Each row has a name. After each piece below comes the name of the row it's from, unless a question asks for something else. Each question is about the rows just above it. Places in a row count from 1.

gapul: [ 50 -14  -1 -21 -36  36   2 -51 -18  -8 -15 -16  49 -22 -16 -22 -12  13
 -16  37 -42   1 -51  55]
Saku: [  5  29   4   1  30 -76   8  23  24   8  29  20 -10  47  -4  35  26   3
 -30 -69  31   4  10 -50]
Veves: [ -2 -45  37  24   4 -51  10  -3 -35  25 -20 -37   5   0 -19   3 -29 -39
 -10 -55   6  32  -4 -35]
Boz: [-42  35 -34 -47   7  65 -51 -10  42 -61  11  28 -39  27  21  20  32  50
  -5  88 -47 -25 -35  29]
kodim: [105 -12   5  -4 -16 -22  51 -21 -24  23 -10 -16  96 -26 -24 -14 -19 -10
 -27 -50  31  30 -17  48]
korab: [-10  22   6   3  26 -59 -11  22  36   0  15  31 -13  40  16  45   5  -9
  46  -8  -9  -9  50 -65]
Roko: [ 17 -77  32  43 -24  43  55 -19 -98  38 -32 -82  24 -70  64 -76 -95 -75
  24  -2  31  15  28  14]
saro: [-10  22   6   3  26 -59 -11  22  36   0  15  31 -13  40  16  45  38  10
 -12 -52   2  10   0 -40]
viza: [ 35  89 -21 -37  12 -43  -4 -10  81 -14  63  81  24  90  23  54  91  48
 -46 -43 -19 -25 -43 -20]
rad: [-69  20 -18 -37  31  25 -50   5  30 -69  13   5 -80  33  14  21  17  23
  -6  45 -36 -16 -16 -24]
Where in the named rows is [65]?	Boz, 6
asked: [ 35  89 -21 -37  12 -43  -4 -10  81 -14  63  81  24  90  23  54  91  48
 -46 -43 -19 -25 -43 -20]	viza

Veves: [-20  45  42   1  51 -13   4 -23 -18 -13  32  17   2  -6  -1   6  -7  11
  -5  15 -16  -5 -23   0 -31   1  -7  -4   2 -15 -24  26  15  15 -13 -36
  -9 -36  10  -4  18 -10  -8  -4  10  -9  14  27  11  19  43]
seno: [-40  45  -5 -89  -2  18 -32 -31 -24  18 -34  13  -1  59 -38 -18   0   8
  -1  31 -25 -14 -31  22  26  21 -18   9  -1 -46  23  19  18 -21  22  34
 -37 -36  47 -29  22  16  39  59 -18  23 -86 -27  35 -42  24]
kodim: [  5  45 -20   5   3   1   7  27  11  33  12 -26   5 -13  23  -4   6  10
  16 -11  -3 -10  27 -12  13 -11 -35  -1  -2  15 -20 -15 -36  11  -5   7
 -21 -36  14  -1   3   4   8 -33   7 -11  25  21 -18   5 -23]
saro: [  7  45  24  36  24 -14  15  -1   1 -18  27   5   0 -26  13  11  -3   1
  -4  -4   1   5  -1  -8 -28  -7  11 -33   3  10 -19   7   6  13 -14 -30
  13 -36 -17  10  -2 -13 -21 -21  11 -14  38  20  -7  24  13]
korab: [-49  45  25 -84  28   8 -27 -45 -36   4 -16  24  -1  53 -43 -12  -6  14
  -7  39 -33 -15 -45  23   4  20 -16   3  -3 -54  11  36  32 -12  14   9
 -38 -36  47 -30  31   9  31  58 -10  17 -75 -12  42 -27  48]
Table of tags by key:
[-3] -> Q_537
[-33] -> Q_852
[-10] -> Q_770
Look up the entry of kodim at place 21 in the table:	Q_537
The row with [-40  45  -5 -89  -2  18 -32 -31 -24  18 -34  13  -1  59 -38 -18   0   8
  -1  31 -25 -14 -31  22  26  21 -18   9  -1 -46  23  19  18 -21  22  34
 -37 -36  47 -29  22  16  39  59 -18  23 -86 -27  35 -42  24] is	seno
Does one of the named rows hold [-32 -31 -24  18 -34] side by side, in this order?	yes
The row with [-20  45  42   1  51 -13   4 -23 -18 -13  32  17   2  -6  -1   6  -7  11
  -5  15 -16  -5 -23   0 -31   1  -7  -4   2 -15 -24  26  15  15 -13 -36
  -9 -36  10  -4  18 -10  -8  -4  10  -9  14  27  11  19  43] is	Veves

korab: [-26 -11 -12  -8  10  21  20  30]
saro: [ -12    7 -103   19    4   -8  -74  -14]
kodim: [ 42  15  34 -58  58  41  55  36]
key -> tag
[15] -> Q_874
[4] -> Q_248
[58] -> Q_805
Join kodim by its entry at place 5:	Q_805
Among the named rows, does one hold [ -12    7 -103   19    4] next to each other, in this order?	yes

Roko: [-13 -73 -72  71 -80 -11 -89  13  20 -34  56 -34  43 -17  69 -70 -72  30
  42  46  -6 -31 -46  73  67  60 -30 -39  77 -99]
Boz: [ 51  27  20  -8 -12  42 -11  46  37  32  20 -19  39  36  32 -12  -3  51
  36  38 -11 -37  33  13  -1 -13  34  26   4 -24]
Saku: [ -9 -12 -24  23 -15  42 -17  11 -16   5  -5 -22  48 -21  46 -14 -26  54
  54  36   5 -58   6  15  15   6  10   1  13 -19]
tags:
[5] -> Q_80
[42] -> Q_598
[32] -> Q_716
[-34] -> Q_888
[-13] -> Q_193
The tag of Roko, keyed by place 10:	Q_888
Row and place of [33] in the named rows:	Boz, 23
asked: [ -9 -12 -24  23 -15  42 -17  11 -16   5  -5 -22  48 -21  46 -14 -26  54
  54  36   5 -58   6  15  15   6  10   1  13 -19]	Saku
Is [-15  42 -17  11 -16] printed in one of the named rows, side by side and in this order?	yes

korab: [ -5 -29 -17  41 -10   4 -30  32 -37]
Roko: [-12 -46 -13  43 -24   5 -30  32 -15]
viza: [ -5 -29 -17  41 -10   4 -30  43 -37]
rad: [ -5 -29 -17  41 -10   4 -30  35 -27]
Boz: [-21 -63 -11  29 -76   2  -4   6  -3]
Veves: [ -7 -23  -4  32 -10   8 -69  52 -11]
Among the named rows, does one hold [  4 -30  35] next to each other, in this order?	yes
Among the named rows, does one hold [-29 -17] next to each other, in this order?	yes

rad: [  8   1 -50 -36 -12  -3  79  31 -43  23 -52 -41 -21  -7]
kodim: [ 56 -46  29 -35  65  52 -15  91 -13   6  -3  19  31 100]
viza: [ 19 -56  22 -37  48   1 -48   3  21 -34  20 -64 -47 -34]
Veves: [ 34  42   8  24 -12  24  41   8  63  25  60  19  17 -28]
korab: [ -9  60  28   8  23 -13 -69  53 -63 -78 -21  28  23  73]
Does one of the named rows hold [ 20 -34  20] side by side, in this order?	no
Where in the named rows is [21]?	viza, 9

Roko: [ 52  -3  12  34  -4  35 -48  47  41  18  29 -53  78 -92]
rad: [-10  20  14 -20   8 -50 -15 -48 -11  59 -38  11  22  51]
Vosa: [-30   5 -43  10  23 -18  44 -31 -18 -66 -53 -23 -18 -53]
Saku: [ 68  -1 -40 -36  31 -28   9  10  27  53  32 -56  33  51]
Veves: [-30   5 -43  10  23 -18  44 -31 -18  -9 -49 -13 -52  43]
saro: [ 44  17 -28  16  12  -8  25  52  90  12  -5  44  30  -7]
Boz: [ 18 -32 -12  -1 -39 -26 -62 -75  13 -25  -1 -12 -60  14]
seno: [-48  22  20 -36 -33  28 -22  -8   0 -58 -43  23   2  79]
[33] is at row and place	Saku, 13
Is [-3 12 34] printed in one of the named rows, side by side and in this order?	yes
Table of tags by key:
[-65] -> Q_394
[-29] -> Q_775
[-59] -> Q_561
[-30] -> Q_897
[-67] -> Q_16
[-66] -> Q_498
[-58] -> Q_925
The tag of Vosa, keyed by place 10:	Q_498
[-52] is at row and place	Veves, 13

Boz: [  45    5   -1   59  -70  103 -101]
Roko: [  67  -36   32  -28   35 -104   -1]
rad: [ 45   5  -1  59 -70 103 106]
kodim: [ 13   4   5 -31 -97 -87 -32]
Row and place of [-32] in the named rows:	kodim, 7
Row and place of [-31] in the named rows:	kodim, 4

viza: [-43 -43  16 -28 -42   6  -4  77]
gapul: [-14 -20 -21 -15 -48 -49   9  22]
Boz: [-43  -7  16 -28 -42   6  -4  77]
Vosa: [-25  25  13 -42 -53  25  11 -50]
korab: [-38 -20 -21 -15 -48  35   9  21]
Row and place of [21] in the named rows:	korab, 8
Is [-28 -42] printed in one of the named rows, side by side and in this order?	yes
Where in the named rows is [-38]?	korab, 1
Does one of the named rows hold [-21 -15 -48  36] side by side, in this order?	no

seno: [-11  10 -11 -11  -3  -2  -3   9  -1  -3 -11 -11  -2 -11 -11   9  10 -11
   9  -2  -2  -2 -11   9   9   9  -3   9   9]
Boz: [-11   7 -11 -11  -3  -2  -3   9  -1  -3 -11 -11  -2 -11 -11   9  10 -11
   9  -2  -2  -3 -11   9   9   7  -3   9   9]
korab: [23 10 24 24 15 14 15 10 15 15 24 23 15 24 24 10 10 24 10 14 14 14 24 10
 10 10 15 10 10]
saro: [-7  8 -7 -7 -1 -2 -1  8  0 -1 -7 -7 -1 -7 -8  8  8 -7  8 -1  0 -1 -7  8
  8  8 -1  8  8]
Roko: [ 61 -87  59 -10   3   3   4 -85 -11   3  62  59   3  62  65 -83 -86  62
 -84   3  -3   4  62 -84 -83 -85   3 -85 -82]
Vosa: [14 -9 14 14  4  4  4 -9  2  4 14 14  4 14 15 -9 -9 14 -9  4  3  4 14 -9
 -9 -9  4 -9 -9]
Does one of the named rows hold [15 10] side by side, in this order?	yes
Is [ 3  4 14 -9 -9] printed in one of the named rows, side by side and in this order?	yes
asked: [-11   7 -11 -11  -3  -2  -3   9  -1  -3 -11 -11  -2 -11 -11   9  10 -11
   9  -2  -2  -3 -11   9   9   7  -3   9   9]	Boz
asked: [23 10 24 24 15 14 15 10 15 15 24 23 15 24 24 10 10 24 10 14 14 14 24 10
 10 10 15 10 10]	korab
key -> tag
[15] -> Q_521
[4] -> Q_759
[14] -> Q_19
Join Vosa by its entry at place 10:	Q_759
The row with [14 -9 14 14  4  4  4 -9  2  4 14 14  4 14 15 -9 -9 14 -9  4  3  4 14 -9
 -9 -9  4 -9 -9] is	Vosa

gapul: [ 59 -28 -85  -7]
Veves: [-68 -18  14 -28]
seno: [-51 -37  69 -11]
Vosa: [ -3  65 -46   5]
rad: [  7 -11 -37 -13]
korab: [-57  25  87  13]
Roko: [ -1   6 -31  70]
key -> tag
[-57] -> Q_933
[7] -> Q_840
[-68] -> Q_782
[-11] -> Q_761
[-3] -> Q_167
[-51] -> Q_722
The tag of seno, keyed by place 1:	Q_722
Is [-28 -84] printed in one of the named rows, side by side and in this order?	no
Among the named rows, does one hold [-51 -37  69] next to each other, in this order?	yes
Does one of the named rows hold [-51 -37] side by side, in this order?	yes
Among the named rows, does one hold [-58  25] next to each other, in this order?	no
Row and place of [69] in the named rows:	seno, 3
Where in the named rows is [7]?	rad, 1

Vosa: [42 18 17 30 28 29 42 31 30 17 18 29 17]
gapul: [25 26 26 29 27 28 25 28 29 26 26 28 26]
Roko: [ 41 -34  21  31  29  31  41  33  32  21  21  31  21]
seno: [-11  22  23  15  14  15 -10  10  15  22  22  15  23]
kodim: [-37  75  78  34  32  34 -35  23  34  77  74  33  77]
korab: [-38  91  94  42  40  42 -36  30  42  93  90  40  94]
Among the named rows, does one hold [32 30] next to each other, in this order?	no
Row and place of [-35] in the named rows:	kodim, 7
Is [21 32] printed in one of the named rows, side by side and in this order?	no
Is [-36  42] printed in one of the named rows, side by side and in this order?	no

viza: [ 19  21  16 -33   2]
Veves: [ 3  3 10 -2  3]
Roko: [ 41  15  41 -33 -28]
Vosa: [ -1  -6  -4 -45   3]
Boz: [-47 -44  13  91  -4]
Saku: [-47 -44 -25  91  -4]
Row and place of [16] in the named rows:	viza, 3
Is [ 3 11 -2  3] printed in one of the named rows, side by side and in this order?	no
Does one of the named rows hold [-33 -28] side by side, in this order?	yes
key -> tag
[19] -> Q_387
[3] -> Q_927
[18] -> Q_900
Join viza by its entry at place 1:	Q_387
asked: [ 19  21  16 -33   2]	viza
asked: [ -1  -6  -4 -45   3]	Vosa

saro: [-57 -56 -57 -57 -27   2 -56   5 -56 -57 -29 -27 -29   4 -25 -29 -57 -55
 -27 -58 -59   3]
gapul: [-48 -47 -49 -48   8 101 -50 107 -48 -52   9   8   9 105  24   9 -50 -48
   8 -50 -53 104]
seno: [-88 -87 -90 -89 -29  35 -87  41 -88 -90 -30 -28 -30  37 -20 -30 -90 -87
 -29 -91 -93  37]
Veves: [ -97  -96 -100  -99  -26   60  -98   66  -98 -102  -27  -26  -28   63
  -11  -27 -100  -97  -26 -101 -103   62]
key -> tag
[-90] -> Q_51
[35] -> Q_959
[-27] -> Q_796
[-28] -> Q_698
[36] -> Q_38
[-29] -> Q_624
[-91] -> Q_356
Look up the entry of seno at place 5 in the table:	Q_624
Is [-56 -57] printed in one of the named rows, side by side and in this order?	yes

korab: [ 55 -26 -23 -60  57 -71 -67 -20  -2 -36 -13 -10 -33  88  20 -16 -21  25
  17  -5 -24  17 -37  29  15 -17   6  25  -5 -18  16  -7  20 -97  76 -42
  16  30 -24  -5  15 -21 -71  10  26  28 -14  17   1  17 -15 -24 -31 -42
 -47 -24 -17 -12  -8  17  43  42  18]
kodim: [  41   37  -44   -9   46  -13  -29   -4   17  -30   38  -20  -24   50
   28    4   10   10   22    7  -27    8  -57   51    6    6  -13   23
  -40  -29  -23   -8   -6 -103   80    9  -15   17   28   21  -42   26
  -13   30   38   12  -14  -28   43   42  -40    4   13  -10  -14  -22
   -8   60  -68   14   67   12   18]
rad: [ 11   4  18   5  27   2  50  19  36 -45  71  12  10 -60   4   4  11   8
 -75 -19  22 -34  51 -16 -21  -5   8  16  -3   3   3  54  -5  79  16  32
  25  13  42 -18  31  45  36  18 -36  26   7  23 -34  10  33   0  28  33
  31  -5 -11  61  -7 -28 -27 -31 -82]
seno: [-13  33  35  -4   2  -2  51   9 -28  34  18  32 -62 -36  -3  24 -10 -25
  28  62  -9   1 -16  38   4  11  48 -18  51   0   4  13 -16  58 -46 -19
 -18  -3 -45 -67 -18  22  -7  53 -15  11  28 -21 -22 -41 -29 -11 -42  -1
   9 -37  -6  32  29 -34  27  20  31]
Boz: [-13  33  35  -4   2  -2  51   9 -28  34  18  32 -62 -36  -3  24 -10 -25
  28  62  -9   1 -16  38   4  11  48 -18  51   0   4  13 -16  58 -46 -19
 -18  -3 -45 -67 -18 -12 -52  -1 -32 -26  38 -31 -90 -40  60  -9  44   1
   1  14  33 -49  50 -30   9 -25  34]
Saku: [ 47 -39  -9 -57  11 -23 -78  29  22 -34 -24   9 -18 105  16 -28  -7  24
   7  -3 -38  31  20 -28 -31 -43 -14 -21  47 -19  34 -17  35 -72  54   4
   6   7 -11 -21  48 -32 -12  38  26  26 -36  34  65  35 -26 -20 -16 -33
  27   4 -47 -33  29  28  -4  23 -43]
Veves: [ -31    3   26   10   19  -19   -2  -12   45  -25   74   30  -56  -44
   28    8  -13   24    8   55  -25  -29  -15   36    1   30   38   18
   50   23  -26   47   -9   41    9  -34  -22   -9  -20  -70   46    8
  -49   18   37    4   51  -19 -100  -40   61   -6    7   33   -8  -58
   28  -24   43  -27  -45  -24  -20]
key -> tag
[-19] -> Q_28
[34] -> Q_69
[-26] -> Q_348
[33] -> Q_366
[-27] -> Q_61
Join Veves by its entry at place 31:	Q_348
Where in the named rows is [-75]?	rad, 19
asked: [ 47 -39  -9 -57  11 -23 -78  29  22 -34 -24   9 -18 105  16 -28  -7  24
   7  -3 -38  31  20 -28 -31 -43 -14 -21  47 -19  34 -17  35 -72  54   4
   6   7 -11 -21  48 -32 -12  38  26  26 -36  34  65  35 -26 -20 -16 -33
  27   4 -47 -33  29  28  -4  23 -43]	Saku
[-100] is at row and place	Veves, 49
The row with [-13  33  35  -4   2  -2  51   9 -28  34  18  32 -62 -36  -3  24 -10 -25
  28  62  -9   1 -16  38   4  11  48 -18  51   0   4  13 -16  58 -46 -19
 -18  -3 -45 -67 -18  22  -7  53 -15  11  28 -21 -22 -41 -29 -11 -42  -1
   9 -37  -6  32  29 -34  27  20  31] is	seno
[5] is at row and place	rad, 4
Among the named rows, does one hold [27  7 23] next to each other, in this order?	no

seno: [ 29  31  77  74  30  77  79  82  86 -22]
viza: [-26  31  77  74  30  77  79 -39 -41  76]
Vosa: [ 20  31  77  74  30  77  64 -25 -25  62]
asked: [ 20  31  77  74  30  77  64 -25 -25  62]	Vosa
[-41] is at row and place	viza, 9
tags:
[29] -> Q_482
[77] -> Q_543
[20] -> Q_827
The tag of Vosa, keyed by place 1:	Q_827
Does one of the named rows hold [31 77] side by side, in this order?	yes
Is [64 77] printed in one of the named rows, side by side and in this order?	no

kodim: [-56  24 -57  63]
saro: [-22 -23 -21  74]
viza: [-14  27 -26 -33]
Saku: [ 75 -83  33 -27]
rad: [ 14 -26  27 -12]
seno: [ 5 33 13 18]
gapul: [ 14 -26  27 -55]
Is [ 14 -26  27 -55] printed in one of the named rows, side by side and in this order?	yes
Does one of the named rows hold [ 4 33 13] side by side, in this order?	no

gapul: [ 13 -44  15 -12  60  19  10 -52 -37 -30  -3  -7   3 -30  19]
viza: [ 16   7 -41  38  -4 -40  -4 -32 -21 -20   8 -17  12  67 -23]
Roko: [  8 -37  12  -9  32  27   2 -40 -11 -11   2   2  12 -24  13]
Boz: [ 31 -62   7   2 -14   9  -4 -79 -44 -46  -4  15  12  13  28]
kodim: [  5 -27 -24 -29  95  -3  -5 -60  23  37 -12 -36  50  -1 -34]
Vosa: [ 15 -26  14  -7 -13 -18   8 -39 -25 -36 -17  -6   5   5  20]
seno: [  1  12  -8 -14 -59 -29 -18  -9   0 -80 -30 -23   1  47   2]
korab: [ 27 -24  -8  22 -19 -22  10 -63 -46 -62 -12 -19  10  48  11]
[-34] is at row and place	kodim, 15
tags:
[2] -> Q_747
[28] -> Q_586
[11] -> Q_681
[-23] -> Q_893
[-52] -> Q_211
[12] -> Q_876
[19] -> Q_81
[13] -> Q_869
[18] -> Q_269
[-51] -> Q_723
The tag of gapul, keyed by place 15:	Q_81
Which row holds [  8 -37  12  -9  32  27   2 -40 -11 -11   2   2  12 -24  13]?	Roko
Where in the named rows is [-79]?	Boz, 8
Among the named rows, does one hold [ -4 -32 -21 -20   8] next to each other, in this order?	yes
Where in the named rows is [11]?	korab, 15

